Here are some points:
[ 24 -11  23 -13  32   9 -13  -8 -32 -22 -28 -39  -7  27  -8  56  -9  26
  19  -7]
[-26  18 -27   0 -26 -20 -13 -21 -30  21 -31  -9 -33  30  12  27 -13  28
 -15 -39]
[ 11  16  44 -11  17 -34 -28  -8  28  21   1  17   8 -21   5  -9  12 -20
  16 -38]
[-34  -7 -16 -37 -29  55 -21  12 -32 -12   4  -8   8   1   3  12 -21  22
  -8  17]
[-48  -2  17 -16  -9  43  56  14 -23 -40  15   0 -14 -48 -34  -8   9  47
  29  38]
[  9  -8 -11   3  -6  36 -20  -7 -25  18  15 -31  15   0   2 -10  -4 -12
 -50 -13]
[ 45  11  11  11  25 -36 -12   3  42   7  -3   3  42 -16 -39 -28  -4 -24
 -32  -5]
[-53  42 -26   4 -22  66   5  25 -10 -33   2  10 -21   6  -7  50  17  50
   7  22]
[ 67  15  11   2  10 -18  24  11  25   8  -9   7  26 -24   8 -29   6 -24
 -16 -20]
[ -7   0  26   1   8  20 -21  -1  -2 -18 -28 -31  15 -23  -8   8  11 -17
 -39 -11]
[ 28   3  19   3  -6 -18   6 -11  20  13  32  15 -16  -9  24  24  -1 -11
  21   7]
[ 89 -39  -7  33   4 -26   2   6  55  20  27   5  47 -19  26 -15 -12 -43
  11 -29]
[ 38  37   9  12  -9  16  17  -7  22 -24  11 -11 -17 -23  -8 -19  26 -28
  16  20]
[ -5  -9  16  -7 -32 -11 -45 -16 -73 -19   1   2 -48  13 -34  20   0   5
  10 -21]
[ 16  -2   8  29 -41  -6  -1   5  -3  13   6 -13 -24  33  26  -6  16   0
 -29 -18]
[ 20 -17  18 -33  15 -32   0   8  -5  25   4  -5  14 -20  19 -38  -6  -4
  14  13]
[ 48 -23  17  29 -10 -41  11 -27  44  33 -10 -10  -4 -52  23 -32 -25 -31
  19 -32]
[ 11  -5  28   7  -2 -27  56  -6  11  12 -43  -8   4 -40  14 -17  56  10
 -31  12]
[ 30 -12 -11 -37 -27   7   3 -13 -56  19   3   6 -20   9  -4  30  11  12
 -25 -25]
[-47  11 -13 -27 -30   0  -7   8 -35  14 -16 -25  -9  34  12  29  -3  53
   4  28]
[  6  38 -25 -16 -34  36 -13 -21 -42  16 -21 -49 -29  38  27  20  12  47
  -4 -28]
[  0   9  -1  13   1  -8  -5  -4 -43  19 -21 -47   6  34  -9  26  -3  44
  -3 -30]
[ -2 -21 -10 -20 -24 -38 -42   5 -10   6 -27  -7  18 -13  18  -1  -8   2
 -12 -12]
[ 66  -6  -1  27   9 -24 -19 -30  26  31   4  20  14 -27 -15 -25   9 -31
 -21 -10]
[ 43 -21   3  16 -12 -37  -9 -33  28  19  20  -8  39 -20  38 -21  25 -68
   1 -35]
[  0 -30  -7  36   6  -7   1 -24  33  21  14  42  16 -34  -3   5  18  -6
  16 -14]
[  5 -19  21 -37  13 -23 -44 -31 -20   2 -22 -33  -9   9 -11 -17  -6  10
  -2  -8]
[-10 -15   1  19  16   9 -24   7  26  17  -3   1  -2 -13  -4 -42 -33  -7
   4 -23]
[ 32   7   2  12  11 -17  -1  25  40  21   8  34  16 -34   0 -63   8 -56
   8  -4]
[-68   9 -26   5  27  58  52  15 -26 -59   4  15 -22 -22  -1   2  -3  64
  40  56]
[ 12 -21  17   4   7  16 -10   5  14  29   0  17 -10 -18   2 -33  23  -4
   1 -30]
[ 30 -13  13   5  15 -13   4 -35  27  -4   0   9   8  -5 -21 -36  12   8
 -19 -22]
[  8  -6 -33  46  -4 -18  34   5   1 -20 -14  -7   1  10  28   6   7 -27
 -10 -12]
10 more points follow, each with its number after it:
[ 37  12 -21   5   9 -10 -12  17  38  -4  62  53  19 -21 -16 -39   8 -16
   2  -2] 0
[ -1   9  13 -39 -36  -3   9 -38 -57  18   9 -17 -23  74  -2  28 -40  30
  16 -25] 1
[ 24 -28  17  22  28 -38  10  -7  21  30  33   2  37 -23  11 -43   1 -26
 -17 -32] 2
[ 32   1  -6  26  28   5  20  23  60 -15  31  13  51 -47  -4  -4  -6 -39
 -11   7] 3
[  1  13  16 -11  -5  22  18  -2 -71  -3  -2 -17 -16  27  13  57  16 -18
 -21 -37] 4
[ 44 -30  10  38  16 -45   0 -53  32  21 -12  -4  32 -54  -6   0  13 -47
  -3 -40] 5
[ 37 -19 -17 -27  45  -6  20 -26   9  23  -4  10   5  16  -7  -6  14  22
  -2   2] 6
[ -1   8  -9 -25 -21   6 -31 -13 -52  34 -11 -70 -12  20   7   5  41  48
 -23 -22] 7
[-20  -2 -12  -4  -7  11 -23  -4 -84  23  11 -36 -40  37  -1  18 -40  59
 -23 -17] 8
[-34   7  23 -11  12 -13  12  15   3 -24  26  26   8 -27 -14 -12  -9  12
 -13  25] 9
Which two of these numbered points are nearest to each point below, looking only along the 2 directions in which the first points spread most? Their numbers follow each, nearest first.
[ 12 -17  16   2 -37 -30 -36  12 -91   6 -50 -32 -49  26  17  47 -18  36
  26 -46] > 1 7
[ 68  12  17  21 -19 -91 -10 -39  20   6  -3  25  28  15  15 -64 -14  -9
 -18 -36] > 5 2
[ 59 -53  25  51  19 -51 -22   1  29  62  26  -6  19  21  35 -37 -10 -35
  -5 -53] > 5 2
[ -8  17 -10  21  63   3  53  -9  93 -16  14  48  36 -29   8 -63  14 -23
  26  -4] > 3 0
[ -5  -3 -23 -44 -17   2  -1  13 -55  -3 -26 -19 -26  18  29  -6  -3  22
 -25  -2] > 4 7
[-31   8 -14 -57   2   2  20 -12 -78  50   0 -56 -22  28  -9  41   5  26
  14 -13] > 8 1
[ 66 -22  -7  21  10 -52 -20  -4  20  73 -16   0   8  21  12   9  16 -46
 -48 -14] > 5 2
[-27   0  -6  20  12  25   2  20  47 -24   8  -6 -13 -16   3  11  42   6
  -2  25] > 9 6
[ 17   8   6 -23 -36  36   1   2 -21  -2 -28 -59 -10  33   5  -2  -8  18
 -22 -12] > 4 7
[ 39 -30  11  27   4 -22   3   0  43  22  -2  22  15  -9   4 -48  -6 -12
   5 -33] > 2 5
[-10   8  21  22  -9   1   1  30 -55  -4   0 -34 -82  15 -12  11  -2  14
 -31  -9] > 4 1
[ 31  20   9  31   4 -18  14 -12  -2   8  14 -21 -11 -18   8  11 -15  22
  -1 -10] > 6 9
[-21  23   9 -35 -33   6  10 -43 -37  16  -4 -31 -35  62 -18  15  -6  49
  15 -45] > 1 8
[ 11 -45  11  20  11 -54  -4   3  41  28 -11   4  25 -25  -2 -44   3 -63
   6 -37] > 5 2
[ -8  -6  27  17  15 -19 -18  20  14  11 -32   1  -4   7  -9 -26 -14  22
   3 -29] > 6 9
[ 39 -20 -11  26   4 -38   2  -3  17  72   9 -23 -27   4  24 -33  18  -7
 -37 -64] > 5 2
[  3 -21  54   2   2 -24  16  -3  60  15   8  35  42 -51  -2 -25 -18 -23
   9  38] > 3 0
[ 47  12   8  51 -19 -46 -11   1  24  32  10  22  -1   0  29 -41 -16 -34
 -32 -38] > 5 2
[ 36 -33  16   4  18   2  16  21  62 -24  13  44  40 -60  30 -30  -7 -60
   4  38] > 3 0
[ 11   8  -6  39  -7 -27  24  34  36  18   2  29  33 -15 -11 -16  10 -38
  26  16] > 0 3
[-58  29 -27  -7  48  42  32  14  13 -63  -9  30  -3  -2 -13  56  -6  11
 -35  72] > 9 6
[  8  14  -9  -6  14  22  -4 -12  -8  17 -17   1 -20   9   8 -28  -5 -21
  -7 -15] > 6 9
[ 24  37  16 -36  19  -3  28  -3   0   0   7  -4  24  26  -2  -3 -17 -20
 -13   4] > 6 9
[-33  33 -36  15   6  -3  35  10   9 -20  24  18 -21  -7 -22   0  -8  -4
   1  42] > 9 6
[ 42 -11  -4   7 -26 -43  11  -6  53  57 -13 -45 -30   5  52 -41  16 -31
  11 -29] > 5 2
[ 38  -5 -12 -16  11 -20   2  35  22  35   5   7  -5   3 -25  13 -19 -10
   1   2] > 6 2
[ 18  11   6  10  22 -35   6 -18  65  -3 -14  -1  42 -46 -14 -13  14 -12
  -4  -7] > 0 3
[-29  22   6  -7  15  52  18  36  29 -36  -9   9 -19 -10   7  17 -16 -26
 -10  41] > 9 6
[ -5   6 -12   7 -13  21  24   5 -10  14   0  39   1 -24   9 -17 -16  30
  19  29] > 9 6
[ 33 -21  10  47  24 -14  37  12  58   3  -2  21  10 -41   1 -51 -14 -39
 -21 -24] > 3 0
[-53  27  16 -46  28  26  12  42 -14 -11   4  10   4 -31 -59  24  17  75
  51  65] > 9 4
[-68  17  -7 -20  19  74  -4  25  -6 -31  39  21 -17 -36 -19  38 -12  49
  26  74] > 9 4
[-59  33   9 -15  23  71 -19 -13  20 -19  10  56 -12 -10 -26   0  -7  31
   9  56] > 9 6
[ 49 -24  41  15 -22 -42 -48 -36 -51  21 -35 -54 -17  68  22  -8 -14   7
 -30 -53] > 7 1
[ 21   7  -6  35  15 -80   4 -23  19  10  10  10  33 -21  17 -60  40 -29
 -36 -29] > 5 2
